m =
array([[35, 15, 21, 16, 37, 86],
       [64, 54, 43, 43, 28, 64],
       [38, 20, 40, 24, 18, 34],
       [84, 72, 55, 49, 14, 68]])
Indices start at 0.
(0, 0) => 35
(0, 5) => 86
(0, 3) => 16
(3, 2) => 55
(3, 5) => 68
(0, 2) => 21
(2, 0) => 38
(2, 3) => 24
(2, 4) => 18
(1, 4) => 28
(1, 3) => 43
(1, 1) => 54

grid =
[[-10  -1  -3   6   4  86]
 [  4  15 -18   5 -18  26]
 [-19  24   3  -3  -3  21]
 [  8  17   4  18   3  20]
 [ -1 -35  21  18 -11 -76]
 [-14  47  -8  66 -11  -1]
 [  0 -42 -29  12   2   0]
 [ -3  30  -9  30  -1 -11]
 [ 23 -21 -14  -3 -12 -31]]
grid[0,0]: -10
grid[0,-4]: -3
grid[-4,-4]: -8
grid[-4]: [-14, 47, -8, 66, -11, -1]
grid[:, -6]: [-10, 4, -19, 8, -1, -14, 0, -3, 23]
grid[-8]: [4, 15, -18, 5, -18, 26]
grid[7]: [-3, 30, -9, 30, -1, -11]
grid[-2,-3]: 30
grid[1,-5]: 15
grid[-6,3]: 18
grid[0]: [-10, -1, -3, 6, 4, 86]
grid[6,2]: -29
grid[8,-3]: -3
grid[1,2]: -18
grid[-5,-4]: 21
grid[-9,-1]: 86
grid[3]: [8, 17, 4, 18, 3, 20]
grid[8]: [23, -21, -14, -3, -12, -31]
grid[4,5]: -76
grid[-6,2]: 4
grid[4,0]: -1
grid[-7,-3]: -3
grid[:, -5]: [-1, 15, 24, 17, -35, 47, -42, 30, -21]
grid[6,0]: 0
grid[:, 3]: [6, 5, -3, 18, 18, 66, 12, 30, -3]

x = array([-73, -18, -80,  27,  -9, -96])
x[0]: -73
x[2]: -80
x[4]: -9

a =
[[ -4 -33 -22   5  -4  26 -43 -18  10]
 [-19 -47 -68  -2 -48  65 -49  -5 -15]
 [ 18  34  47 -41  65 -97  31  -1  15]
 [-10  33  17  15 -10  -1  41  19 -11]
 [  7  38  67  30  43 -35  31  -4  24]
 [ -4  10  20  49 -16  38  11   2   3]
 [ -7 -37 -26   2  -3  26 -48 -20  10]
 [ 28  14  63   7  61 -52   4 -19  35]
 [ 10  60  77  33  33 -40  63  12  12]
 [-49  17 -36   1 -36  23  19  22 -26]
 [ 35  26  75  15  57 -52  22 -12  31]]
a[0][0] = -4
a[5] = [-4, 10, 20, 49, -16, 38, 11, 2, 3]
a[8][6] = 63
a[3] = [-10, 33, 17, 15, -10, -1, 41, 19, -11]
a[1][6] = -49
a[6][4] = -3
a[10][5] = -52
a[2][3] = -41
a[:, 5] = [26, 65, -97, -1, -35, 38, 26, -52, -40, 23, -52]
a[2] = [18, 34, 47, -41, 65, -97, 31, -1, 15]
a[9][4] = -36
a[:, 1] = [-33, -47, 34, 33, 38, 10, -37, 14, 60, 17, 26]
a[1][7] = -5
a[7][3] = 7
a[2][4] = 65
a[4][1] = 38
a[4] = [7, 38, 67, 30, 43, -35, 31, -4, 24]
a[4][5] = -35
a[10][4] = 57
a[9][6] = 19
a[6][5] = 26
a[3][2] = 17
a[0][3] = 5
a[7] = [28, 14, 63, 7, 61, -52, 4, -19, 35]
a[8][1] = 60
a[:, 4] = [-4, -48, 65, -10, 43, -16, -3, 61, 33, -36, 57]
a[7][0] = 28
a[8][7] = 12
a[10] = [35, 26, 75, 15, 57, -52, 22, -12, 31]
a[7][6] = 4
a[5][7] = 2
a[9][8] = -26
a[3][5] = -1

B = -16.48   -4.20    0.25  -16.58   -9.96  -15.10    3.90  -20.17  -16.58   -9.56  -20.84   19.88
B[0]: -16.48
B[3]: -16.58
B[-7]: -15.10
B[-4]: -16.58
B[6]: 3.90
B[-10]: 0.25
B[10]: -20.84
